The rows below fall into families. The same turns and mirrors carry the whole set onto itself and the rows of a family onto each other. For each named row, which other rows are in its family? Write them in the order they are listed.
These 32 rows form 4 families of 8 rows each.
kof: [-21.7 -14.1  16.4 -14.9  -9.3  38.3 -11.6  33.6  -7.3   4.0  40.6  -1.6
 -18.9  13.0  15.3  25.7  -2.6 -23.1 -11.8  -4.5  17.2  12.0  -5.2   9.3
 -29.5   6.5  14.8 -36.8   7.7 -25.9   5.9 -30.8   6.4 -18.2]
davov: [-20.0 -22.9  29.1  -0.2 -19.0  19.8  16.0   7.9  15.4  30.7 -24.9 -39.0
  14.7  29.4 -17.3 -10.5 -11.2 -12.2  20.9   0.4  41.6  12.2  -2.7 -26.2
 -14.9  -5.2 -17.4 -30.0  15.6   8.5   9.0  20.9   6.6 -24.8]
bopa: [ 10.4 -13.0  -8.7 -35.5 -21.7  24.4 -14.1   4.4  16.3  24.5  38.5   4.3
 -34.3 -22.2  19.0  30.0  -0.1  14.4   7.0  -7.3  13.7  16.8  19.8 -28.1
  11.1   2.2  -8.7  -7.1  -8.3 -43.4   4.1 -29.0  20.5 -25.5]
sedal: [  6.3  19.5  12.4 -25.4   2.0  19.5  12.8  20.0  -0.8  -9.4  32.2   3.6
 -12.2 -16.6  29.2  25.9 -24.3 -56.4  -0.2  -4.9   2.9   1.5  -6.9 -13.7
   7.1   7.1   7.4   0.9  -9.4 -11.5  29.2 -31.9  -7.3 -15.3]
Kir: [ -3.6 -32.9 -14.4 -14.5 -23.7  25.6   2.8   7.0 -15.5 -10.4   7.5   8.6
   9.3  35.3 -19.0  10.1 -10.4 -12.3   3.4 -37.9 -30.7  26.0  -2.4  -9.2
  24.1  -8.1 -24.5 -28.0   4.5  27.0   3.3  -1.4  -1.7 -15.0]
lataf: [-18.3 -19.8  17.5  -7.6  20.2   3.2  -7.9  57.2  -2.2  30.3 -34.2  -3.1
  12.2 -14.2 -10.9 -16.7 -29.2   5.0  21.3 -19.3  20.4   9.9  19.5  -8.3
  -6.8 -24.0 -14.4  -5.0   8.6   3.0   1.9  20.4  31.6 -18.8]
lupas: [ 17.4  17.1  25.6 -16.1  25.3 -13.3   5.5  11.5   6.7  14.7 -41.3  -8.1
  -0.9 -25.6   6.3 -19.6 -33.6 -23.5  10.2 -14.4   5.5   7.8   6.2 -21.7
  11.7 -26.8  -0.3  26.9 -15.5  -3.5  24.8  30.8   9.8  -1.9]
kosa: [-18.3  -5.8  31.9 -17.1  30.7   3.8 -29.2   2.7 -22.3  36.3 -18.1   5.6
  -0.2  24.3  14.8   7.9  15.2 -16.5 -15.2 -12.2  32.6  30.8 -15.0   7.1
 -42.6 -15.3  10.3  12.6  -0.7  -2.0  -0.2  29.4  -2.1  18.5]
sedul: [-30.7 -13.2  23.9 -14.4  -4.4   7.5 -17.1 -29.2  -4.1  32.8 -29.0 -31.1
  -1.8  40.9 -17.6   7.1   4.9  -8.0 -14.2 -27.4  15.4  29.9   0.0  -5.3
 -14.7 -14.0 -22.5   3.7  11.0   0.2  -7.8  50.8 -15.0  -2.8]
somu: [ -9.5 -13.2   3.5 -12.7   2.8  36.3   7.6  26.4 -27.7  19.8  19.3  -6.6
 -10.3 -15.0  -4.3  22.1 -11.3  -0.2  -6.4 -37.2  13.8  14.1   4.7 -28.9
  -3.2 -15.0  -7.2 -15.5  -6.8 -46.9  -9.0 -49.1  27.8   9.4]
sifu: [-14.9  18.7  25.3 -51.2  10.9  -5.7 -16.0 -23.2  -0.3  59.8  -9.6 -10.9
  -2.5   6.2  11.4  14.9  27.2   9.8   5.4  -4.3  24.0  -2.8   8.0 -14.7
   4.1   1.4 -17.4  51.8   3.8 -19.5  -2.6  17.0  -7.4   4.2]
Zuge: [  2.1  23.0  44.4 -20.1  27.1  -6.1   5.6  -7.6  19.6  53.2 -26.0  13.8
  12.9 -18.8   6.4  41.2  -7.9 -27.0   8.4   5.9  37.4   2.4   8.1  -7.9
  11.9   2.9  -3.6  24.6  -2.9 -22.2  -2.9   8.9   1.1   1.0]
dilu: [-18.0  -1.2  42.0 -13.3  17.4  17.0  -8.0  -7.3  -1.5  62.8 -34.8   5.1
  11.4  18.3 -22.5  24.2  18.8  18.3 -11.0  -7.3  14.2  -0.9   9.2   8.8
 -11.1  -3.6  -5.1   3.2   1.8 -38.3 -27.8   8.6  11.8  21.1]
zer: [ 13.3  -5.5 -20.8 -27.8  -5.8   6.5 -14.7  10.8  -5.1  11.0  27.5  29.8
   5.5   6.4  12.7  14.5  10.4  13.0   3.2 -20.0 -33.5  31.9  -2.5  -1.8
  27.5  16.2 -17.6  23.2 -11.2   6.9  42.8   9.3  -4.7 -16.7]
niso: [ 29.4   7.2   9.3 -20.7  -0.5  13.1   9.1  13.4   8.5  -4.5  28.2  -3.4
 -16.3 -21.5 -19.7  30.6 -38.6  -1.3  -8.8  -6.0 -10.8   6.3  27.1 -23.1
  16.7   8.9  19.5  -7.7  -7.7 -36.8  -3.7 -31.2  22.9 -17.7]
bek: [ 22.0   1.8 -12.9 -28.0 -22.0  15.4   3.4  -9.3   3.4  14.2  16.4  19.5
  -0.9  17.4   2.7   2.9  20.9  26.0   1.5 -10.8 -51.0   6.1  -7.8  -0.7
  30.9  10.6  -6.9  10.0 -20.1 -12.7  41.8  -7.0  -1.8  -2.6]
vaku: [ 29.6  10.1  45.0 -17.7  24.2 -11.5  -7.1 -21.9  14.5  18.9 -11.9  -7.3
 -17.0   5.7   1.4   7.4 -12.1 -13.5 -14.1  20.8  28.4  18.3   1.4 -11.1
 -24.3  -2.6  39.6  15.2 -12.1 -21.2   5.1  28.4   5.5   8.4]
nifef: [-16.2 -23.3  17.8   0.8 -10.0  15.7  10.2   9.0   6.7  37.2 -27.0 -34.6
  11.4  12.8 -17.9 -13.8 -27.8  -6.7  18.5 -12.7  41.7  21.9   1.7 -44.8
 -20.9  -5.6 -31.5 -21.7   3.8  10.9   1.7  21.2   9.6 -13.0]
duk: [-31.7  -3.5  18.6 -17.5 -11.6   5.8 -11.2 -29.9   0.8  53.7 -42.3 -22.0
   1.3  34.9 -16.9  13.0   6.0 -10.0  -6.4 -30.2  12.0  12.8   3.5  -4.4
  -5.5 -17.7 -31.5  -7.5   7.9  -0.2 -16.6  36.4 -15.4   1.1]
kar: [ 17.9  26.7  -5.8 -23.2  12.4   7.9 -23.5  17.9   9.9  -0.9  16.5  24.2
   3.1  -3.7   0.1  53.2  -3.8 -28.8 -20.9 -18.6 -26.1  38.9  19.2   6.3
  24.2  11.9  11.8   6.6  -8.1   0.3  15.9   6.1   5.8 -24.4]
gofun: [ 11.8   4.1  10.6 -35.7  -0.1  -4.5   3.3  26.7  16.2  29.2 -18.5 -26.7
   1.0  -8.3   1.2 -38.2   1.3  17.4  32.8   4.8  17.4   3.7  15.4 -40.8
   0.1 -13.2  -5.3  21.1  -7.0   6.5  30.9  18.3  26.8 -20.0]
Kis: [  4.1  -7.6   0.3 -39.0 -20.3  33.3  -4.5   2.3   5.4   6.0  45.0  -5.8
 -35.9 -11.7  41.8  15.8  16.6 -10.1   9.0  -5.7  23.3  16.2  -4.8 -26.4
   3.2  -9.9  -1.6   3.9 -10.0 -39.2  28.9 -27.0   4.9 -20.3]
Sofaz: [-21.1  11.2   4.7  -4.8  -5.2  49.8   1.8  28.7  -7.5  20.6  -5.1  17.0
  22.6  16.6  -4.0  18.2  19.0  -8.3 -12.9 -32.4 -48.0   0.7  -9.3  18.5
  16.7  11.0 -21.8 -12.7 -16.4 -15.6  24.1 -12.2  -6.1   8.2]
fus: [ -6.4   7.3  22.6 -32.1  -7.6  10.3  -3.9  33.3  39.9  36.5 -10.0 -20.3
   6.8  -4.0  10.4 -24.8   0.3   9.3  30.6  24.4  13.5 -11.6  12.4 -24.2
  -6.7  17.4 -14.6  11.6  -1.7   9.1  31.3  24.5   8.5 -33.5]
risis: [  5.8  14.1  45.3 -12.8   6.0   0.4  -0.1  12.9  45.2  15.4 -28.1  -3.4
   0.4  -6.0  -5.9   0.2 -25.3 -12.3   5.2  25.7  -6.1 -14.5  21.3  16.7
  11.2   5.4   9.5   3.5   0.6 -11.9  19.3  39.5  -0.2 -26.3]
voni: [-21.0 -11.8  44.4  -2.4  -0.1  32.2  10.8  35.0  13.3  13.7 -29.8 -22.8
   3.5  11.6   0.8 -41.4  -8.5  -3.6  12.2   9.7   5.1 -22.2  -5.6   4.4
 -23.0 -14.0   0.0 -17.4  -3.1 -13.8  23.1  18.4   8.6  -4.6]
Vina: [ -8.4 -24.8   0.2 -21.3 -27.0  53.8 -13.9  -7.0  -1.6   5.4  19.4  -5.9
 -20.3  21.6  10.7  37.5   9.2 -32.6  -6.3 -26.7  16.8  33.8  -3.9 -30.6
 -11.1  -7.2 -21.9 -39.3  -8.9  -8.2 -19.3 -16.8  -3.5  -6.1]
Rin: [ -1.3  14.0  20.3 -53.5   4.5 -19.8 -32.4 -26.9   5.1  46.6  -0.7  -9.9
 -23.6  22.9   8.2   6.1  20.7  17.2  -4.7   8.9  16.4   7.0  10.0  -6.7
 -22.9   0.3  11.1  31.1   1.7  -7.5  -2.0  31.8  -2.6  -2.9]
gop: [ -8.0 -29.9   2.7 -19.0 -22.7  58.5  -6.0  -8.8  -3.6   2.6  17.6 -13.7
 -10.9  17.1  -8.7  40.3  13.2 -16.1  -5.6 -31.1  17.0  37.4   5.1 -33.3
  10.1 -14.1 -21.7 -30.2  -2.2 -22.4 -24.2 -20.3   8.0 -11.0]
Savo: [ -8.4 -30.7  -3.7  -9.5 -25.0  47.5   8.5   0.0 -10.5 -12.1  10.0  -0.8
  10.8  33.4 -16.6   4.4  -9.4  -7.1   0.7 -32.1 -39.0  12.7  -7.6 -14.5
  18.8   7.8 -36.9 -20.9  -5.4  12.0   4.5  -1.9 -14.8  -5.1]
muk: [  5.0  -6.2 -12.7  -6.2   7.1  21.6 -23.6  34.3 -23.2  -3.8   5.5  10.8
   4.8  21.3 -18.7   4.6   4.1   9.8 -26.6 -41.2 -41.8  46.5   2.7   7.5
  -2.9  -8.4   8.7 -11.4  -9.8  -1.0  18.1   7.4  18.1  -4.0]
mefi: [ 30.0  39.3  10.6 -20.3   0.9  31.8   7.6 -10.2   5.4  -0.8   0.6   1.1
  -1.3   0.3  -1.3  22.3   5.1 -22.2 -23.0 -17.6 -44.4   7.7  -3.4 -12.3
  21.8   5.9  10.1   8.6 -33.9 -29.0  22.4 -12.4  -3.7  15.5]

The rest of the family of muk: kof, lataf, kosa, somu, dilu, Sofaz, voni
The rest of the family of davov: Kir, sedul, nifef, duk, Vina, gop, Savo
The rest of the family of lupas: sedal, Zuge, niso, vaku, kar, risis, mefi

The rows below fall into families. The same turns and mirrors carry the whole set onto itself and the rows of a family onto each other. For each named row, which other rows are in its family? Write them in the order they are listed.
These 32 rows form 4 families of 8 rows each.
zot: [-27.6 -33.2 -55.6  -8.6  -9.0  38.1  25.9 -11.9   5.1  -0.1 -37.7   0.9
 -14.7  -8.2 -16.0  45.5 -21.9  -9.0   9.0  14.3  -7.8 -17.2   6.8  31.7]
sir: [-33.2 -14.6 -41.3 -38.0  17.0   0.8  -7.6 -31.5 -32.6  38.7   5.3  -7.4
  -2.5  -6.1  -8.9  21.1  -8.4  27.0  10.7 -16.7  21.2 -52.1   2.6   7.9]
sev: [ -6.9  22.5  46.1 -11.4   0.6   4.9  20.5 -34.5 -28.1 -18.2 -27.9 -13.1
   2.4 -34.4  -2.0  35.2 -18.6  -8.5  -3.7  14.2   2.7 -34.5 -19.2  25.9]
pifeb: [-27.1 -26.4 -17.6  -5.7   9.7  12.4 -13.4  -7.7  14.4 -23.3 -29.1 -30.6
 -28.3 -53.5  12.0  49.9  25.2   2.8  10.2   5.7  -4.6   2.7 -15.1   6.2]
muz: [  8.6  13.6 -25.9 -22.5  -2.3 -13.8   5.8 -29.1 -17.3  43.2 -28.6 -21.3
 -44.7 -28.9  -8.9  33.1  34.5   6.0  12.4  11.8  30.0 -29.1 -45.0  12.9]
Pafut: [  9.6  10.7 -15.2 -41.9  -0.6  -4.6   8.3  -0.5  -6.0 -31.2  -2.9  -9.4
 -18.1 -37.9 -28.8  27.3 -46.1  12.7  16.0  -9.7   1.5 -27.0   9.4 -16.4]
kazim: [  5.3   7.7 -17.3 -26.9  -2.7  -9.4   8.5  -2.7   1.8 -42.3   1.4   0.5
 -20.0 -43.1 -18.3  24.8 -37.5  10.7  27.0  -1.2   7.4 -23.7   3.3 -20.4]
ris: [-33.0 -25.1 -37.7 -29.7  19.9  -1.3   4.2 -33.4 -37.4  24.6  11.8  -4.6
   0.3 -13.9  -5.7  20.2 -13.3  21.1  11.8 -16.8  31.4 -40.9   8.6  -4.3]
lup: [  2.0   9.5  -8.3 -35.6   0.1  -6.0   9.4  -6.2  -5.7 -46.5  -1.3 -11.4
 -23.8 -34.3 -19.5  24.9 -39.7  19.7  28.6   5.0  -4.0 -25.8   3.6 -17.6]
Nok: [  0.6  15.3 -18.9 -39.6  -9.5  -2.1   6.8  -9.6   6.8 -27.6   4.9  -8.7
 -16.2 -35.5 -26.9  23.6 -34.6  26.6  31.9   3.0  -1.7 -27.5  10.0 -20.1]
ruk: [  1.8  -2.5 -17.0 -19.5 -41.3  12.9  26.8  -5.8 -16.9   7.4 -26.0 -28.3
  21.7 -44.7 -10.0   3.5   1.4  -9.2 -23.1  17.7  16.6 -68.0 -25.8   3.2]
zem: [-27.2 -16.0 -12.2  -1.6  20.0   7.3 -15.1   3.9   8.7 -13.3 -22.7 -23.8
 -32.8 -62.2   7.9  47.2  26.7   6.5  12.4  -2.5 -12.0  -2.9 -24.8  -2.0]
Gefuf: [-27.1 -24.8 -50.8 -11.3 -13.9  44.6  26.4 -17.1  -0.7  12.1 -49.0   1.0
 -10.6 -22.7 -27.6  40.6 -29.5 -14.7  11.9  20.0   6.5 -16.2  12.1  22.3]
dar: [ 17.5 -22.8  15.1   4.5  -9.0  23.8  -7.8 -23.7   5.6  30.7  -2.0   1.8
  -8.9  -2.4  -4.5  46.3  16.6 -14.5  28.8 -12.0 -19.6 -42.9  17.7  21.7]
lunu: [ 15.9 -25.5   4.5  14.3   3.4  16.9 -14.6 -27.3   8.9  31.8 -19.5  -1.7
 -11.3   6.3 -13.4  47.4  11.0 -15.5  27.3 -13.0 -23.3 -46.0  -0.7  24.9]
Femu: [ -2.9  24.7  50.6  -7.8   8.2   5.2  17.1 -35.2 -29.9  -7.3 -21.4 -14.7
  -9.4 -41.8  -1.3  32.1 -18.7 -19.4   2.7   8.0   4.8 -25.2 -10.0  18.5]
fanu: [-26.6 -22.3 -12.9 -14.2  13.7  10.5 -18.3  -0.1  12.8 -28.3 -33.3 -21.5
 -32.7 -61.2   5.4  50.8  22.1  15.0  15.1   8.6  -9.4  -9.0 -12.8   1.5]
Depib: [  9.7 -30.8   4.7  -0.8   1.6  20.3  -9.4 -32.4  -5.1  29.8 -17.5  -5.9
 -13.8  13.9 -11.1  49.5  21.4  -4.4  28.0 -13.7 -26.1 -44.5  12.7  18.1]
kek: [ 11.4 -27.7  -0.3   3.4   4.8  25.2  -7.6 -17.9  -0.6  37.4 -15.9   6.3
 -17.7   1.3 -16.5  52.1  15.4 -12.9  26.8 -10.6 -19.2 -46.1  19.3  22.4]
naze: [-35.0 -18.8 -16.5 -12.7  16.6  13.8 -15.9  -5.1   2.6  -7.8 -27.4 -26.5
 -27.4 -71.9  20.7  40.4  34.6   5.9  18.6   9.3  -9.1 -13.9 -11.1  10.3]
lura: [-31.1 -31.1 -58.1 -17.4  -2.2  30.0  20.5  -4.9  -2.2   4.5 -43.7  -4.1
  -9.5 -16.8 -26.2  38.5 -25.5 -23.3   0.9  13.3  -6.7 -10.3   5.3  26.5]
nad: [  1.9  17.9 -30.3 -28.8  -6.2 -20.7   9.4 -25.9 -14.4  50.7 -20.8 -20.0
 -32.6 -28.0  -1.5  32.0  30.9  -7.8   1.8  17.7  40.6 -39.0 -31.0  11.0]
Rak: [-27.2 -17.9 -34.2 -27.6  19.4   3.6 -11.7 -25.1 -33.9  45.8   8.3  -6.3
  -1.5  -0.5 -11.2  18.0  -5.0  10.8   6.9 -19.3  28.3 -46.1   7.4  -2.6]
Fileg: [  0.3  17.7 -27.2 -27.9 -22.1 -16.2   8.1 -31.9  -5.7  38.7 -25.8 -20.4
 -39.6 -31.1  -4.2  42.2  38.4  -4.6  13.9  14.6  33.5 -23.3 -31.9   5.8]
Lizi: [-35.1 -32.1 -51.3 -11.2  -5.0  46.7  15.8  -5.8   4.0   9.6 -43.0  -5.0
 -25.6 -20.2 -21.0  46.7 -22.9  -9.9   9.3  18.5 -11.1 -12.1   9.0  25.5]
Dupib: [-16.0 -13.5 -20.4 -22.1 -38.5  18.3  29.3  -6.3  -4.4   8.8 -21.2 -29.0
  26.0 -49.4  -9.4   7.8  -3.4  -4.6 -20.0  13.6  -1.2 -71.4 -16.4  10.3]
buno: [ -9.7  23.7  39.5  -7.9   9.4   8.0  21.0 -50.3 -39.9 -12.9 -36.4  -9.9
  -3.8 -27.1  -0.6  47.1 -12.6 -13.0   8.1   6.6  -2.6 -34.6  -7.6  24.0]
latev: [-16.9 -23.7 -41.7 -36.1  24.0  -1.3 -12.2 -31.1 -36.0  24.9   6.9 -12.8
   4.6  -2.7  -9.1  15.4 -15.6  19.9   4.4 -22.1  20.8 -47.7   7.2  10.8]
basu: [ -1.9 -16.9 -19.7 -37.1 -37.6  10.3  23.7   1.3 -13.9  13.0 -30.1 -24.3
  17.7 -52.2 -21.3   0.3  -4.0  -7.9 -18.7  16.8   5.9 -63.1 -21.9  15.6]
gik: [ -6.8  12.6  50.1  -2.1   8.2   4.0  15.7 -36.5 -31.7  -4.6 -35.1  -8.5
 -11.5 -37.9  -3.4  38.7 -20.1 -13.8  -0.9   0.4  -2.6 -37.1 -25.9  24.9]
Tir: [  5.7  20.8 -24.6 -32.4  -9.1  -8.1   8.5 -27.6 -17.7  49.6 -29.7 -30.9
 -39.2 -37.2  -7.0  34.0  33.8  -3.8  11.9  15.1  26.2 -40.6 -29.2   8.9]
liko: [ -5.4   1.1 -11.3 -21.4 -33.5  21.0  21.0  -4.1 -14.5  17.5 -24.7 -15.6
  26.7 -54.7 -19.5   5.5  -8.4  -8.0 -17.2  13.2  12.5 -69.8 -21.9   9.1]

The rest of the family of sev: lup, ruk, fanu, kek, nad, Rak, Lizi
The rest of the family of Femu: zot, sir, pifeb, kazim, Depib, Tir, liko

